Some points, each followed by its number:
<-1.03 -1.37 -0.34 2.29 2.69 2.29 2.69 2.69 2.29 2.29 -1.48 -1.84 -0.75 1.84 2.29 2.09
 2.69 2.69 1.00 0.28 -0.34 -1.42 -1.20 0.12 -1.53 -1.53 1.84 0.63 0.83 0.63 0.38 -0.70
 -2.09 -0.73 -0.20 1.67 1.75> 0
<-0.44 -0.10 1.06 2.09 2.29 2.69 2.29 2.29 2.09 1.60 0.61 0.46 0.56 1.53 2.09 2.69
 1.75 2.09 2.29 0.75 -0.46 -2.29 -1.84 -1.03 -1.84 1.20 1.67 1.84 2.09 1.95 0.34 -2.69
 -2.69 -2.09 0.03 2.69 2.69> 1
<1.75 1.53 1.53 1.17 1.84 2.09 1.09 2.09 1.17 1.48 1.03 1.48 1.60 1.37 1.48 1.95
 1.33 1.03 1.84 2.09 -2.09 -2.09 -1.60 -2.29 -0.14 2.09 1.75 1.95 1.95 1.28 0.01 -1.95
 -2.29 -2.29 -0.80 2.29 2.29> 2
<1.84 2.29 1.60 1.60 1.53 1.24 1.53 -0.01 1.67 1.84 2.09 1.95 1.84 0.20 0.22 0.05
 0.01 -0.56 1.53 0.01 -0.73 -1.37 -1.75 -0.63 -0.18 2.29 2.29 0.75 1.17 1.00 -0.59 -1.09
 -1.28 -1.75 0.32 2.09 1.84> 3
<2.09 2.69 2.09 1.37 0.07 -0.40 0.46 0.20 0.61 2.69 2.29 2.09 1.67 1.67 0.14 -0.12
 -0.54 0.97 0.24 0.35 -0.24 -0.38 -0.97 0.03 -0.26 1.95 0.80 0.78 -0.22 -0.05 -0.01 0.44
 1.20 0.18 0.80 0.01 -0.07> 4
<1.95 2.09 1.75 1.33 1.13 -0.20 -0.48 0.59 1.53 1.95 1.84 1.75 1.95 1.42 0.30 0.85
 0.54 0.35 -1.60 -0.63 0.91 1.20 0.42 0.42 0.03 -1.84 -0.85 0.56 0.97 -0.68 0.83 0.63
 1.03 1.20 1.20 -1.75 -2.69> 5
<1.48 1.95 2.29 0.88 0.85 0.52 0.56 0.24 1.20 2.09 1.95 1.67 1.75 1.75 1.28 0.01
 1.09 1.00 -1.67 -1.37 1.20 0.85 0.54 0.83 0.14 -1.95 -1.17 -0.65 -1.33 -0.16 0.03 1.48
 1.95 1.95 1.53 -2.69 -2.09> 6
<1.28 0.83 1.24 1.95 1.60 0.08 0.16 0.46 1.84 1.53 1.53 0.78 1.53 0.97 1.67 1.24
 1.53 1.42 -1.37 -0.03 0.73 0.88 0.91 1.60 0.97 -2.29 -1.37 -1.09 -0.46 -0.42 1.17 0.83
 1.53 1.37 0.83 -2.29 -1.13> 7
<0.83 0.46 0.85 1.20 1.95 1.13 0.01 0.94 1.13 0.40 1.00 0.48 0.85 2.29 1.03 1.53
 1.42 1.67 -1.06 -0.40 0.28 -0.12 0.97 1.03 0.52 -2.09 -1.09 -1.75 -0.40 -0.32 -0.44 0.07
 1.75 0.85 0.70 -1.60 -1.00> 8
<0.97 0.61 0.16 1.28 2.09 1.42 1.95 1.75 1.33 1.20 0.07 0.34 1.06 1.28 1.95 1.13
 1.95 1.20 -0.63 0.54 0.01 0.30 0.44 0.40 0.40 -1.37 -1.13 -0.22 -0.44 -0.80 -0.24 0.94
 -0.38 -1.17 -0.28 -1.00 -0.10> 9
<1.53 0.65 0.97 0.94 1.17 1.67 1.75 1.95 0.42 0.59 -0.50 1.20 1.37 1.24 1.00 1.37
 1.17 1.48 0.54 0.16 0.42 -0.10 -0.22 0.08 -0.40 1.53 0.94 -0.54 -0.08 0.44 -0.63 -0.30
 -0.75 -0.91 -1.37 1.48 0.32> 10
<0.63 0.16 1.95 1.53 0.94 0.88 0.78 -0.56 0.83 1.28 1.24 1.09 0.10 1.33 1.37 0.83
 1.84 0.42 1.37 0.78 0.14 -1.03 0.40 0.52 0.24 1.75 -0.38 0.52 0.20 0.32 -0.40 -0.73
 -0.07 -0.63 -1.24 1.84 1.03> 11
<1.00 1.33 1.03 0.63 -0.26 -1.95 -1.53 -1.28 0.08 1.06 1.28 1.84 0.65 0.48 0.18 0.88
 1.67 1.37 0.14 0.56 0.65 0.52 1.09 1.00 1.60 1.84 -0.65 -0.88 -0.03 -0.50 -0.22 -1.06
 -1.06 -1.24 -1.06 1.20 0.34> 12
<1.67 1.67 -0.10 -2.69 -0.68 -1.75 -2.29 -2.09 -0.70 0.22 0.35 1.37 1.00 1.17 1.42 -0.30
 0.97 0.16 0.70 0.61 0.68 0.46 1.48 1.24 2.09 1.67 -1.75 -1.00 -0.88 -0.70 -0.88 -1.17
 -0.88 -0.94 -0.52 1.42 0.65> 13
<0.40 0.10 0.83 -2.29 -0.88 -2.69 -2.09 -1.95 -1.95 -0.26 0.50 0.94 1.42 0.52 0.10 0.70
 0.91 0.61 0.83 -0.34 0.50 1.28 1.42 1.75 1.95 1.60 -2.29 -1.60 -0.91 -1.48 -1.24 -1.03
 -0.08 -0.88 0.10 -0.24 -0.61> 14
<0.56 -0.73 -0.70 -1.13 -1.13 -1.67 -1.95 -2.29 -1.28 -0.97 0.46 -0.48 0.80 0.26 0.54 0.38
 0.26 0.94 0.42 0.73 -2.69 1.95 1.75 1.48 2.69 1.42 -1.84 -1.95 -1.60 -1.53 -0.91 -0.42
 -1.03 -0.40 0.08 0.46 -0.22> 15
<-0.16 -0.91 -2.29 -2.09 -2.09 -1.42 -1.20 -1.20 -1.24 -1.28 -0.42 -0.70 -0.42 -0.10 0.20 -0.48
 1.20 0.22 0.28 0.97 0.94 1.75 1.53 1.95 2.29 -0.42 -1.95 -2.09 -1.84 -1.75 -1.17 -1.48
 -0.94 0.28 -0.59 -0.54 0.08> 16
<-1.00 -0.61 -0.40 -1.53 -1.03 -0.54 -1.00 -0.97 -1.03 -1.33 -0.65 -1.20 -0.68 -0.26 -1.03 0.65
 1.24 -0.05 1.60 1.06 1.84 2.09 2.09 1.67 1.84 -1.67 -2.09 -2.29 -1.75 -1.84 -1.33 -1.28
 -1.24 -0.50 -1.20 0.26 1.20> 17
<-0.85 -0.59 -2.09 -0.56 -1.67 -0.70 -0.40 -1.06 -2.09 -1.00 -0.83 -0.24 -1.00 -0.68 0.12 0.30
 -1.09 -0.75 1.28 1.48 0.80 2.69 1.28 1.84 1.67 -0.97 -1.67 -1.84 -1.95 -2.29 -1.60 -0.85
 -1.17 0.03 -1.67 1.37 1.28> 18
<-0.97 -1.20 -1.95 -1.28 -1.95 -0.38 -0.75 -1.67 -1.67 -1.60 -2.09 2.69 -1.17 -2.69 -0.80 0.07
 -0.38 -0.91 1.48 1.24 2.29 1.42 1.67 1.42 1.42 -0.26 -1.42 -1.53 -1.48 -1.95 -2.29 -1.42
 -1.60 -1.28 -1.84 1.09 0.80> 19
<-1.67 -1.48 -0.94 -1.75 -1.53 -0.65 -0.80 -1.00 -1.17 -1.17 -1.84 -1.37 -0.85 -0.73 -1.13 -0.65
 -0.97 -1.09 1.75 2.29 2.69 1.53 1.20 1.33 0.85 1.33 -1.20 -1.67 -2.09 -2.09 -2.09 -0.94
 -1.48 -1.60 -2.29 1.60 1.67> 20
<-1.53 -2.29 -1.84 -1.37 -1.84 -1.00 -1.37 -0.78 -1.42 -1.75 -1.60 -2.09 -1.20 -1.48 -1.17 -0.68
 -1.20 -0.22 2.09 1.42 1.60 2.29 1.95 0.88 1.06 1.28 -1.60 -0.91 -1.28 -1.67 -1.75 -2.09
 -1.75 -1.42 1.95 1.03 1.53> 21
<-1.60 0.35 -1.60 -0.94 -0.85 -0.97 -0.50 -0.83 -2.29 -1.48 -2.69 -1.03 -1.75 -1.09 -0.94 -1.33
 -1.42 -1.03 1.17 1.20 2.09 1.67 1.33 0.94 1.09 1.48 -1.03 -1.06 -1.20 -2.69 -1.37 -1.84
 -1.09 -1.95 -1.09 1.28 0.91> 22
<-1.84 -2.69 -1.48 -1.95 -0.97 -0.56 -1.33 -0.48 -1.33 -1.24 -0.85 -1.00 -1.84 -1.42 -1.37 -1.53
 -1.24 -1.13 1.24 1.84 1.48 1.03 0.73 1.37 1.13 -0.70 -0.68 -1.24 -0.97 -1.20 -1.48 -0.78
 -1.37 -1.13 -1.53 0.91 0.97> 23
<-2.29 -1.60 -1.75 -1.84 -1.17 -1.20 -1.28 -0.65 -1.20 -1.06 -1.00 -1.42 -1.60 -1.13 -1.53 -2.09
 -1.00 -1.75 0.78 1.13 1.03 0.01 0.83 0.78 0.68 0.44 -0.75 -1.03 -1.24 -1.24 -1.20 -0.88
 -1.42 -1.48 -1.48 1.75 1.37> 24
<-1.95 -1.67 -1.67 -1.60 -1.48 -1.09 -0.73 -0.34 -0.80 -1.53 -1.75 2.29 -1.95 -2.09 -1.84 -1.60
 -2.09 -1.06 1.20 0.70 1.37 1.06 1.17 1.09 0.73 -1.42 -0.91 -0.75 -0.70 -0.97 -1.00 -0.50
 -1.20 -0.07 -0.61 0.22 0.94> 25
<-2.69 -1.53 -1.09 -1.42 -1.00 -1.17 -0.59 -0.73 -0.30 -1.42 -2.29 -2.29 -1.24 -1.53 -1.42 -1.95
 -1.95 -2.29 0.94 0.50 0.46 0.18 -0.01 0.70 0.05 -1.17 -0.32 -1.20 -0.85 -0.48 -0.20 -1.53
 -0.54 -1.53 -0.03 1.13 0.42> 26
<-1.37 -2.09 -1.53 -1.48 -0.83 -0.24 -0.46 -0.30 -0.94 -0.68 -1.67 -2.69 -2.29 -1.95 -1.28 -1.84
 -1.84 -1.95 -0.12 1.09 1.06 1.09 0.16 0.10 0.42 -1.48 1.00 2.69 0.08 -0.56 0.14 -0.97
 -0.34 0.40 -0.54 0.65 0.12> 27
<-1.28 -1.95 -1.00 -0.97 -0.80 -0.34 -0.28 -0.05 -0.65 -0.52 -0.97 -1.53 -1.42 -2.29 -2.29 -1.13
 -2.29 -2.69 -0.94 -0.20 0.07 0.32 -0.59 -0.18 -0.46 -0.18 0.54 0.40 1.48 0.05 0.20 -0.48
 0.46 0.22 0.73 -0.20 -0.34> 28
<-1.75 -1.84 -1.42 -0.01 0.16 0.73 0.68 1.48 -0.05 -1.37 -1.03 -0.85 -2.09 -1.84 -1.24 -1.42
 -1.48 -2.09 -0.22 -0.18 -1.37 -0.08 -1.09 -0.50 -0.80 2.69 1.03 1.42 0.75 0.18 0.73 1.03
 -0.10 0.20 0.46 -0.03 0.30> 29
<-0.80 -1.06 -1.24 -0.83 -0.28 1.60 1.28 1.13 -0.18 0.30 -0.91 -1.09 -1.48 -1.75 -1.33 -1.03
 -1.28 -0.68 0.12 -1.24 -1.03 -1.33 -1.42 -1.67 -2.09 0.16 0.48 1.53 1.53 1.37 0.35 1.28
 0.18 -0.08 1.17 -0.42 -0.26> 30
<-1.33 -1.13 -0.68 0.14 0.26 0.97 0.88 0.35 0.24 -0.01 -1.09 -0.50 -0.91 -1.60 -1.60 -1.09
 -1.60 -1.48 -0.91 -1.53 -0.91 -1.24 -1.67 -1.37 -2.29 -0.80 2.69 1.24 1.24 1.67 1.75 1.06
 0.65 0.48 0.26 -0.65 -0.20> 31
<2.69 -0.85 -0.50 0.42 -0.05 0.80 1.13 0.54 1.06 -0.12 0.40 -1.06 -0.65 -1.33 -0.83 -1.06
 -1.67 -1.53 -1.95 -0.88 -1.60 -1.60 -2.09 -1.53 -1.67 -0.46 1.95 0.38 1.33 1.53 2.29 1.33
 1.33 1.48 1.42 -1.24 -1.48> 32
<-0.83 -0.68 -0.05 0.26 1.06 -0.59 0.26 0.14 0.34 0.24 0.20 -0.94 -0.50 -0.88 -0.44 -1.00
 -1.03 -0.88 -2.69 -1.95 -1.95 -1.67 -2.29 -1.17 -0.65 -1.28 1.09 0.91 2.69 1.33 1.95 1.67
 1.17 1.33 1.33 -1.33 -0.01> 33
<-0.08 -0.14 0.10 -0.34 -0.12 0.70 -0.68 -0.20 -0.50 -1.03 0.03 0.05 -0.59 -0.12 -0.61 -0.63
 -2.69 -0.40 -1.75 -2.29 -1.84 -1.95 -0.28 -2.69 -1.60 0.08 1.60 1.67 0.48 1.48 2.69 2.69
 2.09 2.09 0.88 -1.48 -1.67> 34
<-0.03 -0.05 0.07 -0.75 0.24 -0.48 -0.24 -0.52 -0.01 0.20 -0.26 -0.22 -0.18 -0.52 -0.34 -0.83
 -0.61 -1.37 -1.28 -2.09 -1.33 -1.48 -1.00 -0.85 -0.48 -0.28 0.50 -0.12 1.84 1.84 1.37 2.29
 1.48 2.29 1.28 -1.84 -1.95> 35
<0.34 0.26 -0.30 -0.26 -0.91 -0.73 -0.08 -0.75 -0.07 -0.40 -0.44 -0.78 -0.26 -0.08 -0.16 -0.18
 0.46 0.48 -2.29 -1.84 -0.88 -1.53 -0.34 -0.44 -1.95 -0.01 1.33 1.75 1.09 1.60 1.84 2.09
 2.29 2.69 2.29 -2.09 -1.84> 36
<-0.70 -0.40 -0.63 -0.22 -1.60 0.01 -0.05 -0.42 -0.78 0.35 -0.54 0.30 0.44 1.20 0.91 0.35
 0.40 0.14 -1.84 -1.60 -2.29 -1.09 -1.06 -0.32 -1.28 1.06 1.17 0.88 1.37 2.09 1.03 1.84
 1.60 1.67 2.09 -1.95 -2.29> 37
<-0.52 -0.78 -1.06 -1.09 -0.94 -0.28 -1.42 -0.38 -1.13 -1.67 -0.18 0.44 -0.35 0.88 0.61 1.03
 1.60 0.28 -0.73 -1.67 -0.07 -0.61 -1.37 -0.73 -0.83 -0.85 -0.22 0.42 1.20 1.03 0.88 1.42
 0.94 1.24 0.65 -1.37 -0.91> 38
<-0.34 0.40 -0.88 -0.18 -0.63 -1.28 -0.78 -0.59 -0.61 -1.13 -0.14 -1.17 -0.38 0.01 1.17 0.91
 1.03 1.06 0.01 -0.44 -0.42 -1.20 -1.28 -0.26 0.01 0.61 0.40 2.29 1.60 0.78 1.06 0.91
 0.48 -0.18 0.48 0.35 -0.42> 39
<0.46 -0.52 -1.20 -0.91 -0.75 -1.06 -1.17 -0.85 -0.52 -1.09 -0.30 0.24 0.40 0.28 -0.07 1.60
 0.83 0.80 0.50 0.63 -0.05 -2.69 -0.75 0.75 0.65 1.00 0.75 -2.69 -0.50 0.94 -0.05 0.52
 -0.30 0.26 -0.88 0.48 0.28> 40
<-0.56 0.34 -0.80 0.03 -0.70 -0.91 -0.34 -1.75 -0.97 -0.59 -0.28 -0.54 -0.03 0.24 1.20 0.32
 0.08 0.73 0.16 0.26 0.35 0.56 0.63 -0.54 0.56 0.30 -0.44 1.09 -0.75 -0.61 -0.30 -0.14
 0.59 -0.97 -0.91 0.94 1.09> 41
<0.14 0.88 -0.12 0.28 -0.61 -0.88 -0.83 -0.70 -0.88 -0.24 -0.88 0.07 -0.12 0.63 0.83 1.20
 0.65 0.20 -0.18 0.48 0.24 0.50 0.26 0.18 0.46 -0.78 -0.83 0.28 0.30 -0.52 -1.09 -0.35
 -0.44 0.10 -0.73 0.42 1.00> 42
<0.42 -0.34 0.08 -0.46 -0.52 -0.42 -0.22 -0.61 -0.32 -0.46 0.52 0.61 0.46 -0.61 0.50 1.06
 0.52 0.63 0.05 1.33 1.13 0.48 0.18 0.28 0.44 -0.88 -0.52 -0.70 -0.34 2.69 -1.28 -0.32
 -0.63 -0.32 -0.63 0.70 1.17> 43
<0.70 -0.46 0.14 0.22 -0.10 -1.24 -0.20 0.26 -0.20 -0.22 0.78 0.01 0.16 0.03 1.13 -0.40
 0.42 0.70 0.35 0.52 0.48 0.91 0.01 1.06 0.59 -0.56 0.42 -0.56 -0.83 -0.10 -0.70 -1.13
 -0.70 -1.09 -1.17 0.40 1.24> 44
<-0.12 0.68 0.46 0.50 0.10 0.75 0.75 -0.28 0.01 -0.05 0.94 0.35 -0.40 -0.28 0.01 -0.38
 -0.05 0.50 0.63 1.67 0.75 0.75 0.70 0.59 0.32 0.12 -0.42 -0.97 -0.94 -0.78 0.07 -0.24
 -0.61 -0.20 -0.12 0.18 0.70> 45
<-0.28 -0.20 -0.14 0.70 -0.03 -0.30 -0.18 1.20 0.22 0.56 1.13 0.83 0.52 0.18 0.97 0.18
 -0.48 0.44 1.13 0.91 0.88 0.20 0.35 2.69 -0.32 0.42 -0.05 -0.44 -0.28 -0.59 -1.03 0.14
 -0.20 -0.61 -0.94 -0.59 -0.05> 46
<0.03 0.73 0.44 1.03 0.97 0.63 1.06 0.48 1.28 -0.08 1.17 -0.65 0.63 -0.54 -0.78 -0.34
 0.03 0.34 0.46 0.18 0.26 0.73 0.75 0.73 -1.03 0.46 0.12 -0.07 -0.52 -0.34 -0.52 -0.34
 -0.05 -0.65 0.14 -0.18 0.50> 47
<-0.24 0.52 0.50 0.65 1.48 1.48 0.28 0.61 0.91 1.42 0.24 -0.30 0.50 -0.65 -0.30 -0.85
 -0.28 -0.70 -0.44 0.85 0.30 0.03 -0.32 -0.07 0.54 -0.48 -0.59 0.30 -0.01 -0.83 -0.75 -0.65
 -0.14 -0.10 -1.00 0.80 0.03> 48
<0.01 -0.18 0.12 0.85 0.68 1.95 1.67 1.60 1.42 -2.69 0.85 0.42 -1.03 -1.20 0.03 -0.42
 -0.32 -0.52 0.20 0.94 0.61 0.26 -0.38 -0.38 -0.42 -0.83 0.10 0.44 -0.48 -0.24 -0.18 0.20
 0.28 0.24 0.18 0.85 -0.46> 49
<0.59 0.03 0.40 0.20 0.52 0.56 0.83 1.53 1.03 -0.28 0.48 -0.12 -0.28 -0.70 2.69 2.29
 -0.80 -0.16 -0.26 0.32 -0.22 0.68 0.59 2.29 -0.05 0.94 0.35 0.16 0.56 -0.18 0.46 -0.59
 -1.00 0.35 0.24 -0.80 -0.08> 50
<1.20 -0.28 -0.03 0.56 -2.69 -0.50 -0.70 -0.08 0.32 -0.07 0.16 0.20 0.08 -0.42 -0.22 -1.48
 0.24 -0.80 0.10 0.34 0.10 -0.18 0.30 0.01 0.50 -1.20 -0.63 -0.40 -0.42 0.83 1.33 0.30
 0.56 0.30 0.44 0.56 0.83> 51
<0.88 -0.63 -0.35 -0.08 0.32 -0.68 -1.13 -1.48 -0.34 -0.42 0.68 -0.34 -0.56 0.16 -1.09 0.08
 -0.22 0.78 -1.17 -0.85 -1.00 -0.22 -0.03 0.54 0.12 -0.12 -0.73 -0.14 -0.05 0.26 -0.34 0.78
 0.12 -0.22 -0.24 -0.70 0.48> 52
<0.07 -0.70 0.32 -0.24 -0.24 -1.84 -1.24 -0.88 -1.09 -0.38 -1.06 -0.42 0.22 0.14 -0.46 -0.24
 -0.88 -0.50 0.03 -0.35 0.59 0.59 -2.69 -0.08 0.88 0.32 -0.56 -0.80 -0.68 -0.14 0.52 0.40
 -0.24 0.16 1.06 -1.06 -1.53> 53
<-0.01 -0.44 -0.28 -0.35 -1.37 -1.53 -0.94 -0.80 -0.42 -0.78 0.08 0.80 0.32 -0.14 -0.56 0.59
 0.48 -0.94 -0.97 -1.03 0.52 -0.05 0.85 0.97 1.24 1.24 -0.70 -0.59 -0.78 -0.40 -0.38 0.42
 0.42 0.42 0.94 -0.94 -0.35> 54
<-0.63 -0.42 -1.13 -1.03 -1.20 -0.63 -0.56 -0.63 -1.84 -0.85 -0.12 -0.18 0.28 0.22 0.26 0.12
 0.07 0.40 0.07 0.83 0.22 0.28 0.65 0.63 0.91 0.68 -0.97 -0.18 -0.80 -1.28 0.08 0.16
 0.40 0.46 1.03 -1.03 -0.16> 55
<-0.68 -0.56 0.28 -0.65 -1.28 -0.85 -1.06 0.07 -1.06 -0.50 -1.37 -1.33 -0.80 0.12 -0.14 1.17
 0.56 0.56 0.34 -0.26 0.70 0.35 0.88 1.20 0.63 0.48 -0.80 -0.78 -0.65 -0.12 -1.13 -0.63
 0.32 0.12 -0.97 -0.22 -0.30> 56
<-0.50 -0.83 -0.18 -1.00 -0.56 0.54 -0.52 0.44 -0.83 -0.30 -0.75 -1.48 -0.48 -0.83 -0.35 0.22
 0.20 0.38 0.38 1.28 0.05 0.42 1.03 0.16 0.70 -1.09 -0.34 -0.10 -0.30 -0.54 0.30 -1.33
 -0.32 0.59 -0.78 0.38 0.63> 57
<-1.09 -0.50 0.20 -0.52 -1.06 0.34 0.52 0.40 -0.38 -0.70 -0.56 -0.73 -0.88 -0.50 -1.06 0.97
 -0.63 -0.03 0.91 0.65 0.83 1.00 0.34 0.65 -0.08 1.09 0.32 -0.38 -1.06 -0.26 -0.73 -0.46
 -0.97 -0.80 -0.35 0.83 1.06> 58
New points follow, each followed by the numbers of its two nearest points above by angle, seen from the average point of the numbered points, nearest first.
<-2.09 -1.33 -0.85 -0.88 -0.48 0.26 -0.91 -0.44 -0.46 -0.65 -1.42 -1.60 0.12 -0.85 -0.91 0.03
 -0.83 -0.10 1.06 1.37 1.95 0.63 1.24 0.61 1.20 0.01 0.03 -1.28 -1.13 -1.60 -1.53 -1.75
 -1.53 -1.84 -2.09 1.17 1.95> 20 23
<1.37 1.42 1.67 0.78 0.40 0.10 0.80 0.97 0.63 0.80 1.48 1.60 -2.69 1.95 0.52 -0.03
 2.29 1.75 0.48 -0.07 0.08 0.34 0.08 0.48 -0.52 0.54 0.07 0.10 0.18 -1.37 -0.10 -0.12
 -0.16 -0.75 -1.42 -0.35 -0.56> 11 10
<1.06 1.75 0.54 0.34 -1.09 -1.03 -1.75 -1.13 -0.68 -0.35 0.56 1.03 0.94 1.06 0.56 1.28
 1.28 1.60 0.68 -0.10 1.09 1.48 1.00 1.17 1.75 -0.32 -2.69 -1.37 -0.32 -1.06 -0.83 0.10
 -0.65 -0.30 0.78 -0.16 -1.42> 14 12
<0.68 1.03 1.17 -0.48 -0.34 -0.12 -0.63 0.03 -0.10 0.46 0.10 0.18 0.54 0.10 0.73 1.00
 1.37 -0.24 -0.54 0.22 -0.26 -0.88 0.50 0.30 -0.50 -0.52 0.20 -0.48 0.63 -0.44 0.22 -0.08
 -1.95 0.70 0.22 0.30 -0.68> 5 6
<-1.17 -0.32 -0.73 -0.03 -0.44 0.12 -2.69 0.01 0.52 -0.44 -0.52 -0.75 -1.33 -1.67 -1.95 -1.24
 -0.70 -1.60 -0.56 -0.91 0.63 -0.78 -0.35 -0.97 0.30 0.26 -0.20 -0.42 1.67 0.22 0.42 1.13
 -0.28 0.34 0.63 -0.48 -0.97> 28 35
<0.50 -0.75 0.59 -0.78 0.63 0.30 0.40 0.78 0.26 0.78 0.12 -0.16 -0.54 -0.38 -1.67 -0.97
 -0.34 -0.44 1.33 1.17 -0.03 0.78 -0.56 -0.70 -1.17 0.91 -0.26 0.80 -0.18 -0.46 -0.07 -0.26
 0.14 -1.00 -1.33 0.75 0.85> 48 47
<0.12 0.05 -0.16 -0.20 0.20 0.20 -0.88 0.12 -0.85 -0.18 -0.70 0.10 0.83 0.61 0.48 0.16
 0.75 -0.46 -0.48 -1.09 -1.13 -1.13 -0.65 -0.78 -0.59 0.03 0.24 1.60 0.91 1.24 0.61 0.68
 0.75 -0.05 -0.07 0.07 -1.06> 37 34
<-0.30 0.22 0.26 -0.05 1.03 0.42 -0.07 -0.03 -0.12 0.68 0.30 1.00 -0.30 0.35 0.63 0.24
 0.63 0.30 0.97 -0.30 -0.10 -0.54 0.52 0.14 -0.10 0.63 -1.24 -0.52 -0.59 -0.35 -0.26 -0.01
 -0.03 -0.28 -0.26 1.00 0.44> 11 10
<0.22 1.06 0.30 0.18 0.28 0.85 0.59 0.63 0.40 0.88 -0.22 -0.63 0.34 0.85 0.68 0.61
 -0.73 -0.20 -0.07 -0.08 0.32 -0.01 0.94 -0.12 0.75 0.10 -0.12 0.85 0.44 -0.28 -0.32 0.24
 -1.13 -0.14 0.35 0.12 -0.59> 9 5
<-0.40 0.48 0.78 0.59 0.18 0.78 0.22 0.75 0.97 1.09 1.06 -0.07 1.03 0.08 0.94 0.54
 -0.52 -0.48 -0.80 -0.59 -0.54 -0.42 -0.18 0.20 0.35 0.22 -0.16 0.70 0.85 -0.63 0.40 -0.54
 0.34 0.88 0.20 -0.52 -1.60> 5 6
<-0.10 0.32 0.56 0.61 1.42 0.16 0.85 -2.69 0.78 0.38 0.97 -0.26 0.35 0.38 -0.24 1.42
 0.50 0.03 0.32 -1.13 0.40 -0.91 -0.83 -0.30 -1.33 -0.44 0.16 -0.30 0.52 0.46 -0.08 -0.44
 0.26 -0.26 0.16 -0.61 0.61> 3 1
<1.42 0.28 -0.32 0.40 0.75 0.61 0.42 1.06 0.75 0.75 -0.35 0.88 0.14 -0.40 -0.54 0.52
 0.78 0.12 -0.40 0.05 -0.08 1.13 -0.16 0.46 -0.01 0.38 -0.03 -0.68 -0.56 2.29 -0.56 0.70
 -0.91 -0.85 -0.22 1.33 0.46> 10 3
<1.03 -0.24 0.68 -0.85 -1.33 -1.48 -1.03 -1.42 -1.48 -0.73 0.26 0.32 0.38 0.05 0.59 0.80
 -0.59 1.13 -0.24 1.03 1.24 0.97 2.69 1.53 1.37 -0.14 -1.28 -1.17 -1.37 -0.94 0.28 -1.00
 -0.50 0.68 0.12 0.34 0.01> 14 16
<0.75 0.94 0.73 0.05 1.24 0.22 0.97 0.05 0.30 1.00 0.22 0.26 -0.20 -0.07 -0.38 0.20
 0.80 0.07 -0.85 0.46 -0.48 0.65 -0.08 0.44 -0.20 -1.06 0.65 0.08 -0.14 0.08 1.09 0.08
 0.83 0.07 -0.48 -0.75 -1.17> 5 7
<0.48 0.80 0.48 0.54 0.03 -0.05 -0.42 0.38 0.88 0.34 0.38 0.56 0.07 -0.30 0.08 0.26
 0.16 0.88 0.56 0.12 -0.56 -0.07 -0.70 -0.34 0.61 -0.34 -0.35 0.50 -0.12 0.73 0.12 -0.03
 0.20 0.32 0.05 -0.50 -0.14> 4 5
<0.32 0.70 0.35 1.09 0.38 -0.18 1.00 0.85 0.54 0.50 0.75 0.75 -0.07 0.80 -0.48 -0.07
 -0.03 -0.14 -0.14 -0.56 -0.38 0.05 0.32 -0.20 -1.13 0.80 0.68 -0.50 -1.17 0.88 0.59 0.18
 0.10 0.08 -0.70 0.52 0.52> 4 10
<0.24 0.59 1.09 -0.40 0.08 0.94 0.50 1.17 1.48 1.13 1.67 -0.46 -0.08 -0.35 0.35 0.63
 0.70 -0.78 -0.35 0.14 -0.20 1.17 -0.42 0.24 0.80 -0.50 -0.40 0.83 0.24 -0.30 0.97 0.38
 -0.46 0.05 -0.85 -0.78 -0.80> 5 7
<-0.59 -1.75 -1.28 -0.54 -0.42 -0.16 0.18 0.30 -0.26 -0.63 -1.13 -0.91 -1.67 -0.94 -0.97 -0.46
 -0.94 -1.42 1.95 1.53 1.28 0.80 1.13 0.38 0.38 0.34 -0.94 -0.61 -1.03 -1.33 -1.67 -1.24
 -1.84 -1.67 -1.95 1.95 1.60> 20 23
<-0.20 -0.08 -0.54 -0.30 -1.42 -0.35 -1.60 -0.68 -0.91 -0.91 0.01 -0.20 -0.44 -0.48 0.38 -0.28
 -0.75 -0.34 -0.03 -0.54 -1.24 0.94 0.22 -0.75 -0.70 1.03 0.26 0.20 0.78 0.07 0.94 0.56
 0.38 1.09 0.07 -0.40 0.24> 34 37
<1.13 0.20 0.38 -0.28 -0.38 0.05 0.03 -0.26 0.44 -0.03 0.18 0.50 -0.63 -0.16 0.32 0.34
 0.44 0.52 -0.42 0.08 0.78 -0.28 -0.20 0.56 0.83 -0.16 -0.10 0.18 0.28 -1.03 -0.46 -0.83
 -0.56 0.61 0.40 0.24 0.78> 12 42
<2.29 0.50 0.80 0.75 1.20 0.83 1.84 -0.16 0.80 1.03 2.69 0.85 0.26 1.03 0.46 -0.78
 -0.46 0.85 -1.09 -0.80 0.34 0.24 -0.61 0.05 -0.24 -0.10 0.59 0.14 0.34 0.56 -0.85 -0.28
 0.01 -0.68 2.69 -0.85 -0.28> 4 6
<-0.42 0.18 -2.69 -0.38 -0.35 -0.03 -0.44 -0.18 0.14 0.48 -0.07 0.59 0.24 0.50 -0.05 -0.54
 0.73 0.18 -0.10 -0.50 0.85 0.54 -0.05 -2.09 0.20 0.14 0.73 0.24 -0.07 -0.01 -0.42 0.54
 0.61 0.01 -0.18 -0.12 0.38> 38 41
<-0.18 -0.03 -0.56 -0.63 -0.59 -0.46 0.12 1.00 0.10 -0.61 -0.10 -0.40 -0.05 -1.17 -0.63 -0.44
 0.18 -0.26 -0.08 -0.73 -0.44 -1.28 -0.63 2.09 -1.75 0.35 1.53 -0.34 0.35 0.12 0.16 -0.20
 -0.18 0.56 -0.38 -1.17 -0.40> 31 32
<0.08 0.07 -0.78 -1.06 1.37 -0.83 -0.12 -1.09 -0.75 -2.29 -0.73 -0.32 -0.46 -0.44 -0.10 0.50
 0.30 0.01 -0.50 0.68 -0.32 -0.35 0.05 -0.03 -0.44 1.17 0.56 0.05 -0.16 0.14 0.75 -0.07
 0.35 -0.35 0.01 0.54 -0.70> 39 40
<0.05 0.75 -0.48 0.44 0.56 0.44 0.54 0.08 -0.35 0.52 -0.40 0.08 1.20 1.09 1.53 0.68
 -0.24 0.24 0.52 -0.38 0.03 0.40 -0.12 0.34 0.16 -1.00 0.34 0.65 -0.26 -0.20 0.18 -0.22
 0.50 -0.42 0.75 -0.26 0.68> 9 8
